In the rows, 128 means zero.
Each path below is one point turned by a fixed rotation once a step. After each direction that follows a path, write how fast that rotation turns it, in degrees each step (0 if it stays still).
Each turn is a multiple of 5 degrees from 10 to 175, or 0.
Each row of a path follows its step; steps can be skipped.

step 0: [136 114 115 127 131 128 123 135 129 129 129 131 131 125 126 126 122 130
 132 136 123 118 128 128 130 131 129 114 125 124 126 130]
step 1: [128 122 124 133 126 122 128 132 125 133 121 126 125 136 125 135 133 137
 129 128 136 122 136 123 131 127 122 132 119 118 124 140]
step 2: [125 127 127 129 136 127 127 126 118 127 125 128 136 142 133 128 125 133
 127 119 133 122 118 128 127 125 130 120 130 125 115 129]
step 4: [131 117 130 126 131 134 127 133 130 120 126 132 125 126 135 124 125 132
 132 131 134 127 132 137 132 113 135 124 122 135 123 135]
step 5: [126 119 116 123 134 123 127 130 124 137 125 130 127 127 136 129 133 140
 119 131 130 122 132 129 137 131 128 124 131 135 135 128]
step 7: [120 120 128 130 135 124 129 131 128 127 131 131 138 132 127 143 118 123
 127 133 128 123 128 131 136 133 138 127 129 126 118 125]
step 8: [136 114 121 133 128 129 134 134 129 121 135 132 120 128 125 130 133 129
 127 123 124 127 133 130 136 130 126 122 120 122 116 125]
step 9: [130 120 120 121 129 138 132 135 128 127 128 125 132 135 131 127 118 141
 129 129 138 125 130 121 128 127 129 132 122 124 125 136]
step 10: [128 121 123 122 132 119 123 134 121 134 121 135 129 132 126 128 131 136
 127 119 133 123 131 126 120 122 130 120 133 120 125 122]
step 11: [131 123 128 134 130 117 130 126 132 134 126 125 132 140 126 124 121 132
 136 135 128 121 128 136 132 113 126 130 128 128 121 125]
[130 127 129 130 125 128 134 126 127 127 127 128 126 128 124 128 130 131
 130 131 128 128 129 130 127 126 126 131 131 127 127 130] => 145
[123 129 128 128 130 124 131 129 125 129 130 129 127 130 128 126 128 130
 129 126 126 127 129 127 125 128 129 128 126 128 131 131] => 85

step 0: [137 130 127 132 133 124 123 135 122 135 134 130 123 122 122 133 138 142
 124 118 127 127 122 123 127 127 121 127 130 126 135 127]
step 1: [136 134 123 127 134 131 130 129 137 137 123 129 134 140 129 128 122 137
 133 130 124 125 124 138 133 122 132 130 128 131 122 121]
step 2: [121 127 138 120 128 121 122 126 133 127 124 123 127 127 132 135 131 128
 132 129 134 128 133 135 134 124 116 133 116 121 129 129]
step 3: [116 131 127 132 129 141 136 126 129 128 136 127 126 122 120 136 133 129
 123 123 127 124 127 135 126 132 134 126 120 132 126 135]
step 4: [130 140 126 123 126 131 120 120 114 132 124 128 131 129 124 135 116 125
 124 132 125 130 123 120 128 133 127 132 129 129 124 132]
step 6: [131 132 134 131 133 134 116 129 136 115 131 129 129 120 126 128 133 129
 130 129 124 127 127 122 131 114 129 129 132 137 133 127]
step 7: [119 121 129 124 127 127 128 139 121 134 127 133 124 136 129 123 125 131
 122 128 120 125 119 127 137 122 128 125 118 136 127 120]
step 8: [124 128 139 126 125 125 132 122 133 131 117 127 133 134 129 126 137 134
 121 124 119 128 131 125 135 131 132 134 133 116 126 135]
step 9: [124 131 126 134 126 123 128 122 137 127 133 114 121 139 120 132 126 128
 123 129 139 132 128 127 131 127 128 118 130 133 129 132]
step 10: [118 123 115 133 128 138 121 126 125 127 128 120 126 125 130 124 119 129
 129 136 126 122 132 125 127 129 129 141 126 122 131 127]
[128 131 128 129 128 128 129 127 128 126 129 127 127 130 127 128 126 128
 123 128 129 130 130 125 126 134 128 129 127 127 131 128] => 70
[128 130 128 127 126 125 130 127 125 133 128 129 129 125 127 127 129 131
 127 126 127 130 128 126 128 129 131 128 129 130 126 131] => 90
[128 128 126 129 128 130 129 128 127 130 124 124 130 126 128 129 127 125
 127 130 131 127 129 129 129 128 129 126 126 127 130 133] => 55

step 0: [126 125 127 128 134 137 128 125 123 124 126 132 129 135 121 130 127 129
 112 128 131 132 133 131 135 139 125 125 121 128 122 125]
step 2: [121 127 127 128 130 132 122 121 130 126 131 132 120 135 127 134 124 130
 126 114 130 136 133 122 130 127 121 125 117 128 126 133]
step 3: [119 125 131 122 121 138 123 128 135 127 131 128 124 131 121 133 131 129
 116 122 129 128 132 127 124 125 120 119 124 133 127 131]
step 5: [120 130 123 132 123 135 132 125 132 130 129 131 121 118 125 129 130 135
 121 126 133 133 134 127 136 127 129 126 121 125 116 126]
step 6: [122 121 126 125 124 136 126 120 125 123 126 134 125 125 124 134 136 135
 125 131 131 126 129 129 132 127 129 119 121 117 120 128]
step 7: [129 123 132 125 127 132 123 115 125 123 126 134 125 121 125 124 131 134
 126 119 140 126 128 128 133 126 131 119 121 126 131 125]
step 8: [127 125 132 133 118 129 128 116 127 121 126 132 128 127 131 128 123 128
 117 120 137 130 131 123 131 131 127 118 129 127 123 127]
step 9: [127 122 124 136 123 131 124 121 131 123 121 128 125 130 128 124 127 135
 115 125 126 130 131 130 126 130 121 116 130 122 130 121]
step 10: [126 124 122 131 131 123 122 126 124 127 121 126 120 127 127 124 128 132
 118 118 133 134 134 134 133 122 122 120 129 120 125 131]
step 11: [122 127 125 128 129 133 121 120 125 131 118 128 120 127 126 128 132 124
 121 126 131 127 139 118 132 122 122 124 132 125 122 133]
[126 129 130 129 125 127 131 130 126 128 127 130 125 123 125 129 131 128
 130 131 129 126 127 128 128 129 129 129 126 129 127 128] => 45
[127 131 128 128 128 126 127 131 131 129 124 125 131 125 127 127 126 128
 125 129 127 129 130 131 126 128 128 128 127 126 126 129] => 65
[130 126 132 129 125 129 132 128 130 130 130 126 130 129 128 125 127 128
 125 127 130 125 129 128 127 132 126 128 129 130 128 127] => 80
[130 128 127 132 129 126 129 125 127 127 127 127 127 126 127 126 127 128
 129 130 131 126 128 128 126 126 128 123 133 126 128 128] => 25

step 0: [126 129 124 131 130 126 121 127 122 119 118 121 134 126 132 135 131 136
 126 120 127 127 129 116 131 124 121 125 135 127 127 125]
step 1: [128 136 133 132 138 127 130 123 127 120 117 126 124 120 129 135 130 123
 128 130 138 121 135 126 121 126 127 126 132 129 132 128]
step 2: [123 129 137 125 130 136 141 129 132 128 126 128 134 126 133 135 135 131
 136 122 132 131 134 124 118 122 127 132 124 126 128 129]
step 4: [127 128 134 134 138 128 132 128 112 124 127 120 128 120 128 121 125 134
 130 132 123 119 126 123 124 127 126 129 122 127 129 130]
step 5: [127 127 128 135 138 134 129 130 127 120 122 127 130 132 130 133 123 132
 130 133 119 133 139 118 126 125 119 131 127 129 131 122]
step 6: [129 130 126 124 137 141 127 130 124 124 125 124 123 120 124 131 133 128
 121 128 132 135 140 132 123 122 125 120 130 128 128 122]
step 8: [126 135 126 134 126 132 133 121 122 114 131 121 132 132 134 132 128 131
 129 130 130 126 122 126 125 119 128 130 139 128 134 122]
step 9: [124 117 136 130 139 136 129 126 127 117 131 124 126 121 132 134 136 126
 126 130 127 119 128 126 126 123 128 128 131 124 133 134]
step 10: [129 125 137 130 132 139 123 128 122 125 122 127 129 138 124 140 130 133
 130 132 132 131 133 126 123 125 126 136 122 125 126 134]
step 11: [131 133 130 121 134 135 129 132 114 119 135 130 129 126 126 126 124 130
 129 130 135 135 131 127 121 122 135 133 127 130 124 123]
[126 124 127 128 131 127 125 125 131 126 123 129 128 128 129 128 126 129
 125 129 126 126 128 128 125 130 128 129 129 128 131 128] => 85
[128 129 127 129 129 128 127 128 125 131 124 127 125 129 126 130 128 130
 126 128 132 126 124 128 130 129 127 127 125 130 128 131] => 115

step 0: [132 125 128 132 132 122 134 123 128 137 131 127 126 131 128 112 126 134
 132 126 130 126 131 125 126 131 132 141 126 134 126 130]
step 1: [133 120 122 125 131 137 132 136 132 133 124 137 124 131 136 123 130 128
 123 133 128 125 132 127 131 122 124 125 122 134 128 137]
step 2: [131 120 136 129 127 135 136 127 123 126 130 133 135 138 129 127 129 129
 126 126 120 125 126 136 118 134 127 123 124 125 128 124]
step 4: [137 130 131 132 133 137 126 133 138 131 125 131 125 126 125 132 120 132
 122 122 131 135 135 137 127 119 129 127 126 129 130 132]
step 5: [122 129 130 134 132 120 134 128 133 124 131 132 129 136 131 131 123 134
 121 131 125 132 125 131 126 133 138 122 121 125 139 126]
step 7: [138 124 122 127 120 129 125 133 131 130 128 136 119 129 123 120 122 130
 121 127 129 118 125 127 128 119 131 124 122 129 130 130]
step 8: [131 125 130 120 124 131 140 130 122 122 131 128 129 126 136 132 124 128
 126 136 126 125 125 134 124 130 133 117 123 128 128 123]
step 9: [134 133 134 124 122 122 137 123 127 131 132 125 127 131 128 120 120 132
 134 121 132 132 133 127 120 130 126 132 128 126 118 123]
step 10: [131 133 122 132 129 132 129 132 136 124 125 132 116 131 139 128 122 129
 130 128 135 130 136 127 124 118 127 126 129 130 125 135]
step 11: [130 120 130 133 129 132 127 125 134 124 129 136 135 134 132 128 124 132
 137 136 125 137 126 133 119 131 136 122 127 126 132 125]
[124 126 127 130 131 126 130 127 132 130 128 128 127 129 128 129 127 127
 128 130 132 131 131 125 125 130 129 129 127 128 128 131] => 70
[124 129 127 127 126 127 128 127 130 129 128 124 128 130 129 126 128 128
 128 126 126 125 131 129 126 129 128 132 131 129 127 124] => 115
[128 128 130 128 131 133 127 125 129 128 130 127 128 124 123 128 128 128
 130 128 126 127 129 130 125 129 130 127 128 130 125 129] => 160

step 0: [135 119 134 128 133 126 123 138 123 126 121 131 130 127 129 132 121 131
 121 119 127 126 133 122 134 119 126 124 127 135 140 131]
step 1: [136 133 136 128 127 131 136 128 132 138 125 130 135 119 134 132 126 122
 135 127 125 129 123 128 138 137 130 119 131 125 126 122]
step 2: [125 127 136 124 133 135 124 136 126 133 133 118 122 131 132 128 134 127
 121 118 127 130 127 131 133 121 116 127 131 120 130 128]
step 4: [137 134 134 129 133 127 126 141 125 136 126 128 124 125 127 119 129 132
 134 124 137 130 127 121 129 120 129 117 129 127 124 123]
step 5: [124 125 131 137 130 138 126 128 131 135 130 127 125 127 136 127 124 116
 130 117 121 122 118 128 131 131 127 128 130 139 129 132]
step 6: [136 134 129 128 131 125 127 135 123 132 117 121 124 120 130 131 119 134
 114 128 125 133 127 133 134 122 123 130 130 130 129 125]
step 8: [120 135 139 133 134 119 121 131 133 130 133 121 125 126 128 124 133 134
 123 118 129 125 121 129 137 123 125 131 123 132 131 124]
step 9: [126 135 130 124 122 136 131 129 137 135 116 130 114 129 127 126 122 123
 127 134 127 132 121 124 130 127 132 127 134 135 134 126]
step 10: [136 135 124 137 133 118 124 135 125 132 129 130 121 127 122 125 128 123
 126 115 131 127 128 129 123 125 124 128 139 126 125 125]
step 11: [122 123 125 128 127 127 123 127 128 132 128 135 133 128 127 127 124 131
 127 128 121 125 114 126 139 124 123 126 136 144 131 125]
[124 131 128 128 131 128 128 130 130 130 129 130 124 131 126 124 130 127
 129 128 129 130 130 126 126 128 131 128 127 129 128 128] => 65
[130 129 132 129 127 130 127 126 128 126 127 129 127 127 131 126 127 129
 132 126 130 128 126 129 127 128 132 129 126 127 133 127] => 90
[128 125 127 130 129 129 126 127 127 132 131 127 128 129 126 126 131 127
 126 128 126 127 126 131 130 126 130 130 126 128 131 128] => 125

step 0: [128 128 139 130 126 124 128 128 131 136 127 129 124 124 130 126 124 141
 139 124 123 135 137 127 130 124 139 129 128 127 127 132]
step 1: [134 122 133 132 123 124 120 132 131 132 128 125 126 123 138 131 125 137
 137 118 131 135 126 127 130 127 135 128 124 125 122 123]
step 2: [133 123 131 130 122 124 125 133 125 124 139 122 128 122 138 132 123 125
 140 127 131 132 129 125 125 123 139 128 127 129 130 123]
step 3: [133 129 137 125 126 128 134 133 126 123 137 123 124 126 137 128 130 128
 131 127 132 137 122 133 121 118 138 134 128 128 125 126]
step 5: [127 114 129 124 131 127 127 125 125 129 129 122 121 132 140 121 120 126
 126 124 128 131 126 129 127 119 130 126 133 133 118 127]
step 6: [127 118 127 124 122 123 127 131 123 124 129 124 123 129 136 116 125 130
 133 130 133 122 123 129 120 124 125 125 139 133 125 127]
step 7: [125 125 134 124 124 123 134 126 131 131 127 123 130 133 132 117 122 128
 128 130 134 128 128 127 111 123 126 131 138 126 130 130]
step 9: [120 116 124 132 123 133 126 123 129 133 126 121 123 128 125 126 118 126
 131 126 132 125 131 133 126 123 127 136 135 124 135 123]
step 10: [132 123 127 127 120 138 125 133 134 127 128 128 126 129 127 130 120 126
 131 126 131 123 124 139 125 124 121 136 139 125 134 124]
step 11: [132 132 135 127 129 138 131 134 133 127 128 121 129 128 125 126 115 123
 131 127 129 124 131 134 129 130 126 131 140 129 138 132]
[127 132 131 129 130 130 131 127 129 131 127 130 127 126 132 126 129 128
 127 125 130 126 130 126 130 127 127 127 128 127 129 127] => 95

step 1: [128 127 126 124 122 120 131 127 125 121 128 126 136 136 132 138 128 122
 138 133 122 128 132 136 127 134 137 134 124 134 130 123]
step 2: [129 124 127 125 127 123 132 123 126 131 133 134 122 116 135 132 129 129
 137 134 124 135 136 128 123 125 138 127 118 135 127 130]
step 3: [126 122 122 135 128 131 134 129 122 136 129 123 132 126 141 137 124 130
 135 134 134 137 123 121 123 128 133 129 127 123 126 128]
step 4: [123 132 120 140 120 132 129 130 129 135 130 124 135 127 127 132 130 117
 135 134 128 133 131 134 129 121 133 135 129 134 133 122]
step 5: [128 127 126 135 130 127 130 121 133 130 134 140 134 119 118 137 125 125
 132 128 122 132 121 129 119 120 131 129 123 130 131 131]
step 6: [119 124 124 131 132 127 139 121 124 130 122 135 133 133 124 132 129 134
 138 131 129 129 119 132 122 134 135 134 129 124 127 123]
step 8: [134 133 131 132 125 118 129 128 129 127 132 131 126 124 134 136 133 129
 140 122 125 130 128 121 114 122 135 128 125 122 129 126]
step 9: [130 131 134 128 128 139 132 132 125 131 128 131 132 131 135 132 133 126
 140 133 123 139 123 126 130 130 139 135 130 124 127 122]
step 10: [129 135 124 124 126 128 134 124 135 135 128 131 137 127 136 142 126 127
 128 131 121 131 130 129 135 119 132 136 126 137 131 126]
step 11: [135 130 119 134 135 120 132 122 127 131 126 138 130 118 131 134 129 126
 135 137 125 133 130 131 122 127 123 135 128 125 124 126]
[126 129 129 129 128 125 129 128 130 124 126 127 129 131 129 131 126 130
 130 129 133 126 129 128 127 124 128 129 129 127 128 127] => 155
[127 130 132 129 126 132 127 131 131 126 130 127 129 130 126 130 128 124
 128 127 126 131 127 128 125 126 127 128 130 127 130 128] => 80
[128 126 130 130 127 129 127 128 124 126 126 125 133 128 128 126 131 130
 128 130 128 128 126 127 127 130 127 132 129 128 125 126] => 130
[130 127 130 125 126 129 129 128 126 126 129 125 125 128 132 128 127 129
 132 126 125 126 129 126 128 128 131 125 130 130 127 127] => 55
